The rows of M fall into 3 groups, and each row is roughly a mix of its group's hidden directions.
M (137 x 13):
[[-47 -39  12  15  30  19 -15  12   3  22 -18  66  19]
 [ 13   6   7  22  25 -42 -31 -18  13  15 -43  55  39]
 [-35 -44  -8  -3   3 -10  33  51   2 -16  43 -41 -22]
 [-43 -37 -30  12 -30 -31  10  -5 -23  37   6  55  12]
 [-56 -56 -38  -9  11  13   9  16 -37  -8   8   5 -37]
 [ 25 -17  60 -25 -27 -19 -37 -19 -26 -16 -27  10 -38]
 [-16  11 -20 -46  38 -30  -6  37  42  -5 -16  14  49]
 [-16 -13 -29 -19 -31   5 -13  33  12  19  37  73  18]
 [  8  -6  12 -27 -32  43 -20 -14 -15 -66  -2 -46  -7]
 [  6  47   1   5  20 -60 -11 -44 -29  13  15  23  36]
 [ 18  -5  -6   1   7  57  26  51  -8  18 -28 -55 -15]
 [-24 -18  -9  45  20   2  46  38   3  24  53  21  22]
 [ 27  -4  -3  -4   8  73  28  43  -8  35  -5 -34   2]
 [-63   4  27   5 -14 -28   7 -43  16 -30 -33 -26 -28]
 [ 54  21  50 -50  12 -23 -31  -9  12   1  21  -9 -21]
 [ 32  -8  50 -48 -34  42 -30   4  -5 -28   9 -25 -10]
 [ -2 -17 -22  14 -42  18  33  36  56  41  19   4 -26]
 [ -2 -34  63 -58  32 -11 -24  -4  -1  20  24  10  -1]
 [-13  -7  31 -44 -28 -24 -11   0   9  50 -35  31  44]
 [ -7   5 -23 -23 -30  35  36  17  -6 -11  35 -60 -38]
 [ 23   7  29 -54 -23  40   8  25  22 -44 -19   2  37]
 [ 14 -10  17  53  48  -1   5 -28 -12  24 -21 -49 -35]
 [-14  38 -40  23  19 -42  26 -13  -1  26 -30  53  13]
 [ 65   0   8 -13 -45  31 -26   7  19  21 -21 -37 -20]
 [ 38 -12  23  19 -32  35 -17 -22 -19  14  24 -45 -51]
 [-23 -38  37  -2  33 -37  -7  26  26  13 -30  48  26]
 [-42 -14 -12 -24  17  73  15  27  -8   0  38 -22  -9]
 [-67 -23 -16  22 -49  -4  10  18 -29  27  -4  18  27]
 [ -2  31 -61  11  16 -33  34  20  41  30  -5   2  31]
 [ 11 -24  37 -58   3  34 -48  13  -5 -16  -6 -36 -23]
 [-66 -31 -14  44  22   2  10 -21 -26 -25  32   0 -20]
 [-69 -21  44 -44  -1  -2 -13  31 -12 -21  22   7   1]
 [ 33  39  39 -25  42 -14  16 -39  31 -25 -23   5 -25]
 [ 44 -28  -7  24  51 -28 -14 -23 -22 -29  39  28  14]
 [ 13  -2  16 -39 -29  62 -23 -12 -12  -7   3 -44 -42]
 [ -5 -20  58   1  -9   7 -24 -35 -45 -58  10   1  -7]
 [-45  -6  31 -25 -29  20  23 -11  26 -40 -38 -40 -20]
 [ 20  -5 -13 -16 -40  24 -15  32  43  21  29  61  11]
 [-42  -9 -53  35  33  24  34  20  14  35  25  -9   9]
 [-18 -14  22 -36   4   1 -33  37  12  21 -35 -32  61]
 [  1 -27  13 -43 -16  35 -26   6  -7   5  -8 -51 -60]
 [ -2  13 -24  17 -61  54  26  17   4   5 -28 -41  -9]
 [-11 -41 -12  21   1  44  18  30  30 -12 -20 -20 -62]
 [-24 -11  46  -1  28 -49   4   8  30  15 -53  28  23]
 [-81   1  11  16   9 -31  16 -31 -27  16 -20 -26  -9]
 [-22  10   6  22  24  30 -21 -13  -7  46 -51  -1 -57]
 [ -9 -11 -34  63   8  -7  23  11  -2  57 -16  40 -11]
 [  7  23  36 -42 -59  -7 -16   4  46  18 -32  -3  19]
 [ 60  32  15 -33 -49  34  -9 -12  12  -4   0 -37  -1]
 [ 20  11  62 -21  -4 -30   1 -27  11  35 -11  57  10]
 [  9 -59 -27  -3  55 -16 -29  46  22 -17   8   1  -1]
 [ 54  48  11 -45 -35  27 -12 -20  10 -12   2 -36   4]
 [-64 -10 -33   4 -27  19  22  40  -5  49   7   7 -16]
 [ -2  36  51 -36 -35  22   7 -19  38 -23 -35 -18  18]
 [ 13   0 -14  39  21 -20 -25 -31   1  12  52  64   4]
 [ 66  21  25 -39 -36   2 -23  -1  18  40 -14 -16   7]
 [ 12 -11 -15  45  59 -24 -20 -23 -26 -27  25  40  -6]
 [ -6  24  20 -13 -38  45  13   4  41  49 -35 -23 -26]
 [-49  -5 -28  -9  -8   9   6  37 -46 -42  32   1  40]
 [ 57  -1  19 -33  52  23 -18  -3  23 -21  11 -39 -21]
 [ -4 -28  40 -14  30 -45   0  -9  23  39 -39  39  24]
 [-19  38   5 -68  -9  10  -2 -23 -14 -59 -18  -1   9]
 [  3  32  43 -42 -54   4 -18 -15  43 -11 -30  -5  17]
 [-12  -1 -21 -12 -16  36   8  52 -30 -39  36 -12  48]
 [ 49  -8 -44 -22 -54   6  12 -17  12  43 -16  19 -20]
 [  8 -28 -40  41  54  12  18  19 -44  17  29  -3 -15]
 [-37  -5  38 -33 -59  17  -2  17  36  13 -34 -23  11]
 [-36  -6 -11 -23  13  80   1   3 -11  -4  35 -33 -16]
 [ 13   4 -39  16  35 -54 -25  17 -36  -2  16  50  15]
 [-45 -22  52 -28  24  30  -5  37   6 -33   7 -34 -10]
 [-16 -28  -3  16   2 -58  11  39  12  20 -27  61  -4]
 [-22   6   2 -16 -12 -58 -38 -39   8 -32   2  54  -2]
 [-38  -8 -13  -7   2 -47 -15  33   2 -41  21  62  -4]
 [ -1 -19  58  -9 -15  16 -27 -28 -44 -56  11  -3 -16]
 [-27 -18  -2  45  23  15  33  33   0  19  43  44  33]
 [ 31  47 -33  28 -49  30  31 -15  13   2 -38 -10  -4]
 [ -7 -25  64  -5  -4   4 -30 -32 -40 -53   5   5  -5]
 [ 39  13   9 -21 -52 -10  -6 -18 -22 -15 -22 -34 -60]
 [-49  11 -34  48  34 -21  38 -16 -18   9  12  36  11]
 [ 29   6 -39  -5 -20  67  13  -6  -4 -11  11 -52 -27]
 [-23  31 -30 -27  18 -31  12   7  20 -24 -38  39  51]
 [-54 -32 -30  39  35 -34  27  21   3  18  -7  30   8]
 [-35 -18 -78  33  -2  26  10  -3 -30  -4  11  -7  26]
 [ -4 -10 -10 -19  38 -40  26 -28  34  -6 -41  57 -10]
 [ -5 -70 -26  15  46  -2 -19  35  -3  -9  35  -7 -17]
 [-55 -18   4  38   9  33  31  -9 -43  -7  20  44  -6]
 [  9 -25  12 -39 -18  26 -35   4  -2   5  -7 -49 -64]
 [ 53  28  14 -23 -19   4   1  35  16  38 -42 -41  13]
 [  6 -39 -31 -13  13  31  14  60 -20  -6 -29 -34 -35]
 [ 28   3 -13 -27   5  16  -2  29  30 -62  22  27 -50]
 [-57 -32 -29  37   9  41  10  13 -25   3  -1 -10  45]
 [ 77  -2  -6 -23 -22  25 -26  31  38 -17   2  19  -4]
 [-43 -39   0  44  39 -31  19  23 -14  26   9  41  -3]
 [ 16  20  41 -32  54   9  11 -11  36 -44 -21 -17 -27]
 [ -2 -44 -21  23  55 -25 -22  46  25 -19 -10  22  22]
 [-25 -11 -16  38  32 -67  15  10   6  17 -16  46  17]
 [-27 -22  -6 -20 -47  19 -28  40 -19  34   2 -40  38]
 [ 35 -35 -38  38  32  20  -7  13  -1  29  28  28 -43]
 [-55   4 -24  27  46 -44  23 -14 -11   2  -7  41  17]
 [-68 -16 -27  -7  31   0  34  37   9  15   3  40  13]
 [-54 -15 -26  23  35  23  38 -22 -40 -14  31  -1 -20]
 [ -8  -6 -19  23  14 -54 -31 -32  -2 -30  32  57  -6]
 [  0  23  16  13   7 -14 -16 -49 -10  36  45  47  42]
 [ 10  13  28 -44 -48 -33 -41 -13  38  -2 -27  26  11]
 [  0  10  12   2  35   7 -25   6  16 -10  -8  57  73]
 [-28  14  26 -14 -10 -47 -16 -46  27  12 -51  15 -33]
 [ 28  10 -32  15  -6   2  28 -58  -3  51 -39 -28   7]
 [ 12  26  -8  30 -38  68  28  10   2 -18  -8 -42 -20]
 [  5  29 -10  39  23 -28   9 -23  16 -14   7  29  74]
 [ 37 -14  18  -2 -28  61 -22  -6  -4   3  18 -58 -23]
 [ 66  -9  14 -45 -15  29 -22   5  20  39 -10 -31   6]
 [ 30  35  29  11   8  40   0  22  28 -26 -32 -60   3]
 [ -7 -16  29 -13 -27  67  11  21   4  20 -19 -58   3]
 [-13  35  17  10  52  15   3   5  12 -62 -12 -50  -1]
 [ 29  25 -21   2 -81   5  -4  -4 -12  41   2  25  17]
 [ 42 -25  26  -7 -18  37 -34  10   4 -10  26 -64 -16]
 [-34  -2 -44  52  23 -41  39   8   3  23  -5  32  10]
 [ 17 -11 -37  26  37  40  35  34 -33  18   8 -37 -25]
 [ 28  10 -12  44  46 -42 -28 -28 -15 -11  25  43   2]
 [-22 -25 -19   0   4   4   7   4  34 -47 -28  29 -68]
 [-49 -23 -41  34 -26 -22  23 -18 -29  33  -5  35  16]
 [-60  -4 -38  27  24 -23   4 -16 -28   8  -7  16 -54]
 [-29 -16 -40  16  56 -32  -4 -41 -37  -3  33  -2   9]
 [-13 -11 -37  21  28   0  10  11 -54 -29  59   7  29]
 [ -3  28 -40   1 -23  60  20 -15 -17 -28  11 -51 -16]
 [-34  12 -17 -51  28  59   2  11  12 -18  21 -31  28]
 [ 36  18  47 -68 -20   5 -36   2   6 -10 -25  18   3]
 [-10  -7 -23  19  32 -30 -38 -36 -44 -10  37  46   1]
 [-10 -42  24 -34  23 -55 -38  11  -7  27  24  31  14]
 [-33 -46 -11  -6 -39  -4 -33  53 -24  27  27 -15  17]
 [ -7  -5  16 -30 -21 -45 -20  -6  32 -69 -24  28   3]
 [-18 -25 -32  44  59  -1  15  -8 -47 -18  26   3 -21]
 [ 39  34   4  46 -19 -31   1 -59 -29  11 -18   8 -19]
 [ 39  -5  13 -15  81 -11 -14 -17  17 -32  21  -5 -22]
 [  3 -18 -26  55  47  -9  13 -14 -26  49  19 -10 -34]
 [-10   5 -65  29   5  29  25  -5  -9 -43  10 -35 -36]
 [-14 -13  -5  38  26  21  28  38  13  37  41  35  39]]

One row of each group comes first, with its name. Which group is each row after those in?
[ 35  44  13  39   2  38   8   8  21 -13 -37 -51  16] -> (59)
[  1  11  44  19 -28  30  13   2  22  31 -10 -71  19] -> (113)
[-13 -20   7 -46 -21  25 -14   5 -15   9 -14 -31 -76] -> (12)

[ 36  56  -3   0 -77  13  -4 -10 -10  21   2   4  10] -> (59)
[-55 -27   8  31  -5   1 -11  19 -28  26   6  26  63] -> (59)
[ -8  10 -44  22  61 -43  -7 -33 -17 -31  23  14   7] -> (59)
[-55 -43 -14  28  14  44   6  18 -21  11  -1  -5  48] -> (59)
[-45 -45 -26   8   7   0  27  43   3  -1  36 -34 -37] -> (12)
[ 15  25  26 -57 -43  41  -7  30  20 -26  -1 -21 -21] -> (59)
[ 49 -19  36  -3 -30  28 -26  -1  -1 -24  24 -61  -6] -> (12)
[ -3   4  18 -46 -35 -10  -8  14  32 -73 -24  12  16] -> (113)
[  9 -24  35  24  10   4 -42 -19  -7  43 -36  57  -6] -> (12)
[ 46   6  13  -7 -40  21  -7  14  76  12  -8  22 -17] -> (113)
[  9 -27  -1 -29  -4  -7   5  29  37 -21  -5  79 -23] -> (59)
